Named moves come first, each a turn or a mirror and shown by rows before and after it. Which of them, in which order, take the first row of each pair that follows to the second? Write the first one first, as in the answered first pair.
move J_398:
[  4   5  -4  -3  -3  -2   0   4   3  -2   2  -1   0  -6   1  -1  -1  -4
   0 -10   0  -5  -1   0   9  -5  -5  -6  -2  -3  -2  -1  -2  -2   2   5
  -1  -2   3   3   2   0   2   0   3   2   2  -3   3   5   4  -3  -2   2
   0  -2  -5   2  -4   1  -1  -2  -2   2   1  -9  -1] |-> [ 2  2  0  0  2 -3  3  2  0 -3  0 -1  0 -6  0 -2 -4 -1  1 -9  0 -5 -2  5
  3 -5 -6 -6 -4 -6  1 -3  2 -1  0  3  0  0 -2  2  9  1 -1  3  4  2  0  1
 -2  6  0 -9 -5  2  3 -2 -1  2 -4  1  4 -3  0  5  0 -2 -3]
[  1  17   5 -13  -3   7   2  -9   5   1  15   3  -7   7  11  -2 -12  -3
   2 -21  -3   4  -3   0  14  -3  -2  -2   3  -3   0   7  -1  12   1  15
  -1  -6   3  -7 -11  -1 -21  -5   4  -7  26  10   1  -8  -5  12   7   1
  -5   0  11   9   0  -6  -7   5 -10   1  -4  -9  13] |-> [ -3  12  12  -7   5   4   7 -14   0   1  12   3  -7   6   9  -3 -18   0
   2 -20  -3   3  -3   7   4  -3  -3  -2  -2  -7   4   5   3  13   0  11
   1  -1  -6  -6   1   2 -28   0   7  -9  24  17  -8  -6 -12   1   2   0
   1   0  16  10   1  -5   1   3  -5   6  -6   4   9]
[  1   9   0  -1  -8   1   0  10   3   5   3   1  -1  -1   0   2   2   1
   5   1   2  -8   1  -1  16  -4  -7   0  -6   1  -3   4  -3   0  11   8
  -1  -4   1   3   1  -1   5  -5   8  -2   5   3   8   3   7   7   2   6
   2  -8 -10   5  -3   9   6  -5  -7  -4   2  -8   5] |-> [ -2   3   7   4   0  -2   5   5  -2   6   1   0  -1  -1  -2   1  -4   5
   6   2   3  -9   0   6   6  -3  -8  -1 -10  -3   0   2   1   0   9   4
   0   1  -7   3  13   2  -2   0  11  -4   3  11  -1   4   0  -5  -3   5
   7  -8  -4   6  -2   9  15  -7  -3   2   0   5   2]
[  9   9  -1  -4   2  -4  -9  -7  12   1  -4   1  -4  -2  10  15   6   2
  -2 -11   1  -9  12   3  -2  18   9   1  -2  -8   8  -1   1   1  -8  -2
   8   2 -10  -6  -3  -1   1   5  -3   5  19   9  -9  10 -17  -3  -4 -12
   0  -3  -4   6  -9 -19   3   0   5   4  -8  -6  -9] |-> [ 10  10  -3  -6  -1  -3 -11  -5  14   2  -3   1  -4  -2  11  15   8   1
  -2 -11   0  -9  12   1   1  18   9   1  -1  -7   6   0  -1   0  -8   0
   8   0  -7  -7  -7  -2   3   3  -4   6  20   7  -7  11 -15   1  -3 -12
  -2  -3  -6   6  -9 -19   1   1   5   2  -7 -11  -7]
move J_605:
[  2   2   3   4  -9   2  -7   8   1  -2   4 -11  -1   0   5  -1  -1  -7
   1   2  -2   0   0 -14  22  -1  -9  -2  -4  -4  -3   0   3   1  10   0
  -3   0  -2  -3 -11  -7  -1   4  -2   2   5  -2  -7  10   9  -8   7   6
 -10   0 -14   0   5   5  -9  -9  -1  -9  -2 -20  -1] |-> [  4  -1  10   5 -11   4  -4   6   5  -3   5  -4  -3  -4  10   0  -4  -3
   4  -1   0  -1   6 -12  19  -1  -6  -3  -9  -3  -3   0   4   6   7   0
   1   1 -11  -7  -8  -2   1  12   0   1   7   3  -6  12   8 -13   0   0
 -10  -3 -13   3   1   6  -7  -6  -4 -10 -11 -13  -3]
[ -3  -2   9   6   4  -1  12 -14  -2  -6  -4   8  -4  -2   1  -1  -5  -1
   0   2  -2   4  -1   4 -16   2   3   5  -4  -6   2  -2   1   0  -8  -9
   7   8 -13  -5  10   0  -5  -2  -2   5  -2  11   0  -1 -11 -13  -9  -7
   3   4   6  -4   0  -3   0   3   5   5  -9  16   1] |-> [ -8  -1   0   4  10  -6   7 -11  -9  -6  -6  -5   0   3  -8  -4  -1  -6
  -4   8  -7   7  -9   1 -13   2  -1   7   3  -8   2  -1   0  -7  -4  -9
   1   6  -1   3   6  -6  -8 -14  -5   8  -6   6  -3  -4 -11  -7   1   4
   5   8   7  -9   5  -7  -3   0  12   8   4   7   1]
[ 13  -1  -6 -17  -7  -7  -4  -5  24  -9  -5  -1  -1  -7   1   8   4   0
  21  -4   8 -17  13  -4   4   0 -13  -6  11   3  14  10  -3  -4 -26   1
  23  -1  28   8 -16   7  12  12   1  -1 -13  -5   9  -6   6  19   2   0
  -1 -16   6   6  15   7  12  12  -6  -1   3 -13   8] |-> [ 13  -5   2 -13  -5  -5   1  -9  25  -9  -5   5  -3 -10   4   8  -1   5
  22  -6  10 -18  17   1  -4   1 -10  -7   7   2  16   8  -1  -1 -30  -2
  27   3  17   4  -9  11  11  21   3  -3 -12   1   6  -4   2  10  -6  -7
   1 -18   8   9  13   7  16  13  -7   1  -4  -1   5]
[  3   3  -9  -6 -10   2  -3   5   2   3   3  -2  -4   0  -5  -2   3  -4
   2  -1   3  -5   0  -6  15  -4  -6  -5   2   5  -1   4  -1  -3   9   6
  -5  -3  10   6  -7  -3   0  -8  -1  -2   1  -6   6  -3  11  10   3   7
   1  -5 -10   0  -3   3   1  -5  -5  -3   5 -16   6] |-> [  6   1  -1  -4 -14   6   2   2   8   3   5   9  -8  -5   3   0  -1   1
   5  -7   7  -8   8  -3  12  -3  -3  -6  -4   6   0   4   0   3   5   6
   0  -1  -2  -2  -3   3   3   2   2  -5   5  -2   9   0   9   3  -6  -3
   1  -8 -10   5  -7   7   3  -2 -10  -6  -7  -8   5]
move J_242:
[ -3   8  -3   1  -7  -8   2   3  13   6  -5 -11   2   1  -5   3  -1  -2
  -3   6  -6  -4  -3   1  20  -8   4  -3  -1  11   2  -1   5  -9   4  12
 -26 -11  31  11   6  -8  -7  -5 -10 -13  -1  -3  -5   3   2   1  -6  16
   2  -6 -13   7   9   2 -16  11  -7  -2   1 -12  -6] |-> [ -4   8  -2   3  -5  -9   4   3  11   7  -6 -13   2   1  -6   2  -2   0
  -2   7  -6  -6  -4   3  19  -9   2  -4  -5   9   3  -1   7  -9   7  11
 -26 -10  29  12  11  -7  -8  -5  -8 -14  -1  -1  -8   4   1  -2  -7  18
   4  -7 -13   7  10   4 -12   9  -7  -1   1 -10  -6]
[ -4  -8  -2  11  10   9 -21  -2   5  -3   6   7  -5  -7  12   6   7  -4
  -3  -6  13  -1   1  13   4   0  -8   1   2   9   9   0   1 -11 -18   1
   2   0  -1  -6   4 -17  15  -6 -12   0  17   3   1  -4  -5   4   0 -10
   7   7   4   4   7 -10  -1  -7   1   6 -19   1  11] |-> [ -3  -7  -2  11   8   9 -22   0   6  -2   6   7  -5  -8  13   6   8  -4
  -3  -6  14  -2   1  11   6  -1  -9   1   0  10   9   1   1 -11 -16   3
   1  -1   0  -6   3 -17  15  -6 -11  -1  18   2   2  -4  -3   4   0 -10
   6   7   2   5   7  -9  -1  -7   0   4 -20  -1  12]
[  2  -3  -5  -3   8  -1  -4  -3  -7  -3   4  -8   8   9  -9  -2   1  -6
  -8  -4 -13   9  -5   6  -8  -2  17   0   3   7   3   2   0 -15  -2   5
  -5  -6   0   7   4   4   4  -3  -9 -18  -9   9   7   1  -4  -5   6  -4
   4  -5   9  16   3 -12  -1  -6   0  -8   6  11  -2] |-> [  3  -2  -6  -5   5   0  -5  -2  -4  -4   5  -6   7   9  -7  -1   3  -7
  -8  -5 -13  10  -4   3  -5  -3  18   1   5   8   1   3  -2 -15  -4   6
  -4  -8   2   6   0   3   6  -4 -11 -17  -9   8  10   1  -2  -2   7  -5
   2  -5   7  15   2 -13  -5  -4  -1 -10   6   8  -2]
[  3  -1  -3  -5  -3  -1   5   3  -1   3   9   5   6  -7   3   8   2   4
  -1  -1  -1  -8   4   3  -8   0  -8   5   2   1  -2  -4  -5   3  -4   1
  -2 -10   4   5  -4   8   8   7  -2   1   0   0  -2  -1   7   8   0  -1
  -5   5   7   1  -9  -3   2  -2   1  -9   3   2  -1] |-> [  2   0  -3  -5  -3  -1   6   4  -1   4   9   5   5  -7   2   8   1   5
  -1  -1   0  -9   3   3  -7  -1  -9   4  -1   1  -1  -4  -4   3  -2   1
  -2 -10   3   5  -3   9   8   7   0   1   0   1  -2   0   6   7   0   0
  -4   4   6   2  -9  -1   4  -3   0  -9   3   2   0]
Now pairs of rows:
Between the rows of a pair lie two moves.
[  2   4   9  16   2 -18   2   2  -4   7   2   7   9   2 -10   8 -22  15
  14   5  -7   4  10   8  -4 -14  -3   0 -10   2 -16  -7  18  18  -6  -2
 -11  -1  -4  -6   8 -13  23   1  -4   4   1   3 -18   3 -11   8  -9  10
  -3   4   5   4   9   6   1 -15  15   1  -6  30  -1] |-> [  4  10  -4   9  -3 -18  -7   9  -3   7   3   0  12   6 -14   8 -13   7
  12   8 -10   6   6   0   8 -15  -4   2  -1   5 -19  -4  14  13  -1   2
 -17  -7  13  -2  -6 -19  26 -10  -9   8   1  -7 -12   0  -4  23   1  18
  -8   6   0  -1  11   4  -9 -16  15  -2   5  11   3]
J_605 then J_398
[  8 -11  21   6  -1   4  17  21  -1 -12  13   5  15  -8  -4   0   1   5
  10   0   2   8  -4  -3 -20  -7  17   8  -7  -8 -18 -11  11   1 -11  -5
  10  -1   4 -15 -18 -14  -1 -19   7   3  -9   4 -19 -15 -11   9 -13  -4
  10   4  14  -4  20  -6 -16  -8  14   7   4   4 -20] |-> [  8  -9  17   5  -1   3  14  23  -3 -12  13   1  17  -7  -7  -1   3   3
  10   2   0   8  -7  -5 -16  -8  15   9  -5  -8 -18 -10   9   0  -8  -3
   8  -2   9 -12 -20 -16  -1 -23   6   4 -11   1 -19 -16  -9  12  -9   0
  10   5  12  -5  22  -6 -17  -9  16   8   8  -1 -20]
J_605 then J_398
[  4  -3  13  16  -4   3   7   3  -5   3 -11   4   1  -5  11  -3  -5  22
   0 -14   1  -3   5   6 -10   6   0   0  -7  -3  -2  -2  -2  -2  -5  -1
  -1   3  -9  -7  13   9  -6  14   4   1  -2   9  -8  -3  12 -13 -11  -4
  -4   5   5  -4  -4   3   5   8   0  -3 -15   9  -4] |-> [ 10   4   1   6 -15   7  -2   9   4   1  -8   6   1  -5  14   0   5  14
  -1 -15   0   3   6  -6   3   7   6   1   5   4  -7   2  -9  -2  -6   3
  -3  -4   8  -8 -10   4   3   6  -5   5   0  -2   5  -7  22   6  -3  -6
 -14   7  -2  -8  -7  -3 -11  13  -4 -10  -9 -12   0]
J_242 then J_398
[ -2   7 -10 -10   0   9  -1  -5   5  -3   1   4   6  -3  -3   1   2 -20
   3  15  -7  -6  -5  -7  19   4  -4   6  -1  -5   2   2  12 -13  13  17
  -9 -17   6  20  -6  -5  -7 -18  14 -19  -9  -9  -3   7   0  13  12  12
   8   7 -23  -8  -7   1   3  10  -1   7   8 -18  10] |-> [  5   2   6  -6  -6  16  10 -11  14  -3   4  24  -1 -12  12   5  -7 -10
   9   5   1 -11   9   0  10   6   4   2 -13  -3   3   1  14  -1   5  17
   1 -12 -18   8   3   6  -2   2  20 -25  -4   1   1  11  -3   0  -6  -7
   8   2 -24   2 -15   6  10  15 -12   4 -13   2   7]
J_605 then J_605
[ 15   9   9  -4   3   3  -7  -1   8  -3  15  -1   5  -6  10   7  11  -9
  -3  -1  -7  15  -2  14   1  -1  14  -1   7  11 -10  -6  -4   0   0  -6
   3 -10  12   3  -6  -8  18  -6 -22 -15  -8  -9   3  -4   1  20   4  -3
  -1  -3   4 -12  -5 -23 -16   4  -8   8   6 -11  -5] |-> [  8   1  24   9  16  -1   4  -7  -1   1  12  -3   5  -7   8   4  -3   1
   0  -1  -4   5  -2  27 -13  -4   6  -4 -11   4  -3 -10   7   2   4  -9
   5  -2  -9   5  22   0   7   5 -10 -22 -10   4 -12   1 -10  -5  -7  -1
  11  -6  10  -7  -4 -14   5  -1  -4  15  -2  15 -10]
J_242 then J_398
[ -3   7   0  -8  -6  10   1   4   6   4   5  -7 -11   4   3  11   3   2
   9   0   0  12  10 -10   6   3   9 -15  18  17  -6   0 -15   2   7   1
   8 -15  -7   6  -9 -10   3 -15 -20  -9   4  -9  11  -7   8  17 -11  -8
   8  10  -1  -3  -6   9 -10  16 -14 -12   5   0  13] |-> [ -9  -1  13   5   6   6  11  -1  -5   8   2 -10 -10   3   0   8  -9  11
  11   2   3   2   8   3  -5   1   0 -18   0  10   1  -4  -5   3  12  -1
   9  -8 -26   7  18  -2  -8  -5  -9 -15   2   3  -4  -2  -2  -6 -20  -5
  19   7   5   2  -4  18  10   9 -10  -4  -2  23   9]
J_242 then J_398
[-1 -3  1 -2  4  2  4 -7 -3  0 -2  3 -2 -3  6  1  3  1  0  2  0  0  5 -3
 -6  0  7 -1  4  0 -2 -1 -1  2 -5  0  3  1 -2  1  7  1  3  4 -4  3 -2  6
 -7  3 -4 -5 -5 -6  2  2  6 -7  2 -1 -1  4  4  5 -6  7 -5] |-> [-2 -3 -2 -4  5  1  2 -6 -4  0 -3  1 -1 -1  4  1  5 -2 -1  4 -1  2  3 -5
 -5  1  7  0  8  0 -3  0 -3  0 -7 -1  2  0  2  2  3 -1  3  0 -6  5 -3  3
 -7  2 -4 -2 -2 -5  1  4  7 -8  3 -4 -4  4  5  5 -3  3 -5]
J_242 then J_605
[ 18   3   4   5  11   3 -11  14  -3  10  -6   2 -16   8  23 -12 -12  -2
   4  -2  -2 -11  15  22 -10  -8  14 -13  -2   3   2   0  -2  -3  10 -13
   2  -5 -27 -14   9  14  -6  -4   2  -1  13  10  -3  -7   5 -22   1 -13
   2   4  -5  -9   8  23   3   4  -9   3   0  -5  -8] |-> [ 20   4   3   4   9   4 -11  14   0   9  -5   5 -17   7  26 -10 -11  -2
   4  -3  -2  -9  17  21  -9  -7  17 -14   0   4   0   1  -4  -2   8 -13
   3  -5 -27 -16   5  14  -3  -3   0  -1  14   9   0  -7   6 -20   0 -17
   0   4  -6  -9   6  22   0   6 -10   1  -1  -7  -8]
J_398 then J_605
[  8  -2  11  21 -16   7  13 -20  -7 -14   4  -2 -16  -5   8   3  -6  -2
   7   1  -4  -5  19  -4  10  -1   5  -2   7  21  11 -11   7   4  -3  -5
  15  -1 -13 -19   3  -1   5  18  13  14   8   4   8  11   2  20  -6 -14
  -3  21   2  -1 -10   3   7  21  -9  -2 -24  -6   3] |-> [ -5  -9   8  26   6  -3  12 -25 -24 -15  -5 -21  -8   6  -8  -3  -6  -5
   0  13 -12   2   5   1  -1   2   0   1  16  12  15 -14  10  -7  -3 -12
  10   1  -5  -7  12  -9  -9   8   9  19  -1   5  -9  10  -8  16   3   0
   4  30  14 -10   0  -5  11  15   7  11  -8  -2  -2]
J_605 then J_605
[ -8   6   1  11   4 -14  -1  -6  -8  -8  -2   1   8   2   3  -2  -2  -1
  -8   0  12  -3  -9  -1 -20   9   0   1  11 -12   0  -2   0   8  -4 -17
   6   6  -6   3   3 -13  -8   6  -9   0 -16   9  -6 -10 -22  -5  -5 -12
   7  -4  14  -9   8 -10  -5   3   4  18   0  26  -9] |-> [  4  16  -8  -1 -19  -4  -7   3   8  -9   6  13   4  -4  14   3   6  -4
  -5  -8  16  -4   0 -14  -1   8   5   0  14  -1  -7   2  -8  13  -2  -8
   6  -1   4  -5 -20 -12   8   5 -13   0  -9  -1  15 -12  -7  15  -2 -20
  -5  -8   1  -6   2  -8 -20   9  -9   4  -4   5  -2]
J_398 then J_605
[  7 -11   6  16  -2  -5   6 -13  -8   1 -22  -4  10   4 -16  -6 -17  10
  -2   2 -11  -3   2   9 -16  -8  -7  -4   0   2   8  -8   0  -8  11 -11
   7  11 -10  -3  -2  -6 -23  -1  11  -8  -7  14  -6   8   3 -15   0   3
  -9   3  11   4   8   0   4  -8   3  -4   4  13  -9] |-> [  7  -3  -8   9  -8  -6  -3  -5  -7   1 -21 -11  13   7 -21  -7  -8   1
  -5   5 -15  -1  -3   0  -2  -9  -9  -3   8   5   5  -5  -5 -13  17  -6
   1   3   8   3 -16 -12 -20 -14   7  -4  -6   3   0   4  12   1  13  12
 -13   5   5  -1  10   0  -5  -9   4  -8  15  -7  -4]
J_605 then J_398
[  5  17  -6   7 -14  -5  -1  -1 -13  -1  -5  -2   3  -4   5   9   4  -4
   0   2  -8  -8  -2   6  20  12  -4  -3  -4  -2  -5   1 -14  -9   0   4
  -3  -4   8  -4   6  -8   8  -1   6 -10   2 -13  -5   5  -2  -4   3   1
  -3  -2   4 -12  -8  15  -3  -5   0  -3   9 -12   6] |-> [  1  10   1  12  -3  -7   3  -8 -18  -2  -8  -2   4  -3   3   8  -1  -1
  -1   4  -9  -5  -3  12   7  15  -2  -2  -3  -6  -2  -2 -11 -10  -7  -2
   0   1   1  -4  16  -7   1   3   6 -10  -2  -6 -14   6 -11 -14  -1  -1
   1   1  12 -13  -7  11   1  -5   5   3   8   2   1]
J_398 then J_242
[ -6  -4   0  -5   5  -4  -5   1   0   4  -2  -3   4   2  -1  -6   0   2
  -5  -2  -7   5   0   0  -2  -1   4  -1   1 -11  -2   0   2  -1   1  -1
   3   6   4   5  -5  -3  -3  -5  -2  -1  -4   2   3  -1  -4   4   2   2
   0  -3   3  -1   2   0  -2  -3   5   4   3   0  -2] |-> [ -6  -5   2  -4   6  -4  -3   0   0   3  -2  -2   3   1  -1  -6  -2   4
  -5  -3  -6   4   1   2  -4  -1   3  -1  -2 -12  -1   0   4   0   1  -1
   4   7   0   4   0  -2  -4  -2   0  -2  -4   4   2   0  -5   1   0   2
   1  -4   4   0   1   1   1  -3   4   5   1   4  -2]
J_605 then J_398
[  5   5   1   9   4  -5 -17  -4 -10  -6  -6  -4   1  12  11   3   2  -9
   2   0 -11   3 -11 -10  -3   6  -9  -1   3  -1   4   1  10  -1   0  -2
   2  -3   9  11   2  -7  -3 -17  -4   5  -2  -9  -4  -6   4   8  -5   4
   3   3  -3   2   2  -3  -8   3  13   5   3  -6 -14] |-> [ 10   9   1   7  -6  -2 -16   1  -4  -5  -2   1  -1   8  15   5   3  -8
   7  -3  -7  -4  -7 -12   7   4 -12  -3  -4   2   3   3   9   2   7   4
   2  -5   6   8  -1  -3   3 -15   1   2   1 -11   3  -4  10  12  -6   3
   1  -2 -10   6   0   4  -7   3   5  -1  -2 -11 -10]
J_605 then J_242
[ -1  -7   6  -8  13  10  -7  -4   4  -1  13  -8 -11  -1  11  -7  -2  13
 -11 -12  14   3  -4 -17   5   0  -3   7  23   8   9 -20 -20   8 -20  -5
  13  14 -12 -15  -5  -6 -16  -2 -13  15  -4  -2  14  -7   3  15  11   3
   6  14  -8   1   1  -4  -3 -10  -6 -13   9 -12  -6] |-> [ -1  -9  10  -6  14  10  -4  -7   4  -1  13  -4 -12  -1  13  -7  -4  16
 -10 -13  15   3  -3 -15   0   1  -1   6  21   7  10 -21 -19  10 -23  -7
  16  16 -18 -16  -1  -4 -17   2 -12  14  -4   1  12  -6   0  10   7   0
   6  13  -7   2   0  -4  -1  -9  -6 -12   5  -5  -9]
J_605 then J_605
[  3  -5  13  -5   0  -5   2   7  -3  -9  -2   8  -3  -6   6  -3  10   4
   0  -7  -9  -3  -2   0   9  -3   3   7  -9   8   7   1  -5  14   7  12
  -2 -10  -6   0  20   8 -10  11   8  -9  -2  -2  -2   2  -6  -4   1   0
   0   5  -4   8   0   2   7   0  -1   0   1  14   5] |-> [  4  -4  13  -6  -3  -4   2   7  -1  -9  -1  11  -3  -6   9  -2  10   3
   1  -8  -9  -2   0  -1   9  -2   5   7  -8   9   6   2  -5  15   5  12
  -2 -10  -6  -1  17   7  -8  12   7  -9  -1  -2   1   2  -4  -3   0  -3
  -1   4  -4   8  -2   1   4   1  -3  -2  -1  13   5]
J_398 then J_605
[ 1  7 -1 -2 -5  4  0  7 -5 -1  1 -7 -5  0 -2  0 -2 -4  2  5  4 -2 -5 -2
  4  1 -1  4  1  1  2 -1 -7 -2  4  4 -4  0  2 -1 -1  1  2 -4  1 -5  6 -2
 -1 -4  1  3  4 -1  1  2 -2 -4 -1  4  0  3  0 -2  7 -3  5] |-> [ 2  5  4  0 -6  6  4  5 -4 -1  1 -2 -8 -3  2  2 -5  0  4  2  6 -3 -1  2
  0  1  1  2 -3  1  3 -2 -6  0  1  3 -1  3 -6 -3  3  4  3  2  3 -7  7  2
 -1 -2 -2 -2 -1 -7  1  2 -1 -1 -3  6  3  5 -1 -3  1  4  3]
J_605 then J_605
[ -4   1  11  14  -1  -7  13   2  -9   5   1  -9   5  -1  -9  -1  -9   0
  -3  12  -3  -3  -7  -3  -2  -1  -1  -2 -18  -9   9  -2   6  -2   3   2
   0   8  -1   3  25   5  -6   6  14  -4   2   4  -8   3  -6  -7  -4  13
  14  -3  -5   1   1   5  12   0   3   6   1  11  -3] |-> [ -7   2   3  11   4  -9   8   2 -13   4  -2 -16   9   4 -15  -1  -4  -5
  -7  17  -8   5 -12  -6  -2   1   1   1  -6 -10   8  -2   3  -7   1  -1
  -2   5  11   8  19  -1  -8  -3   7   0  -2  -1  -9   1  -6   0   3  17
  12   2  -2  -4   5  -2   5  -1   8   8  11   4  -3]
J_605 then J_242
[-23  11  12  13 -16   5  -2   9  -4  28   5   2   4  -2  -4   2   7  -4
  -4   2   7  -1   6  16   2   5 -16  -1   4   2 -17  -4   6   6   7 -14
  -1  -7   0   7  10  -4 -15  16   6  -9  -6  -9   0   4  -1   3 -28  11
   9 -16  12   8  -4  -9   2  23 -12  -3   1  15   1] |-> [-21  13  11  11 -21   7  -3  10   1  27   6   5   2  -3  -1   3   9  -4
  -3  -1   7  -1   8  13   5   6 -14  -1   5   5 -19  -3   4   7   7 -14
  -1  -9   1   5   5  -4 -11  17   4  -9  -5 -10   5   3   2   7 -28   8
   5 -17   9   8  -5 -10  -2  25 -16  -6  -1  12   2]
J_398 then J_605
[ -6   4 -11   0   7  -6  -4   5  -5   1  -1 -11   6   4  -5  -6   4  -3
  -4   5  -2   3  -3  -4   7  -3  -7  -1   2  -1   1   3  -1  -8   3   1
  -2  -2  13  10  -2  -2   0  -4   0   3   0  -5  -3   1   4   5  11   9
   1   0   3  -3   5   0  -2  -4   4   1   9  -7   0] |-> [ -8   0  -7   2  14  -7  -1   0  -7   0  -3 -11   6   5  -6  -7   1  -1
  -6   6  -4   7  -3   0  -2  -1  -5   0   4  -3   3   2   1  -8  -2  -4
   0   2   9  10   2  -2  -3  -2  -1   3  -2  -1  -8   1  -2   0   8   6
   2   1   9  -4   5  -4   0  -4   8   5   8   2  -3]
J_398 then J_242
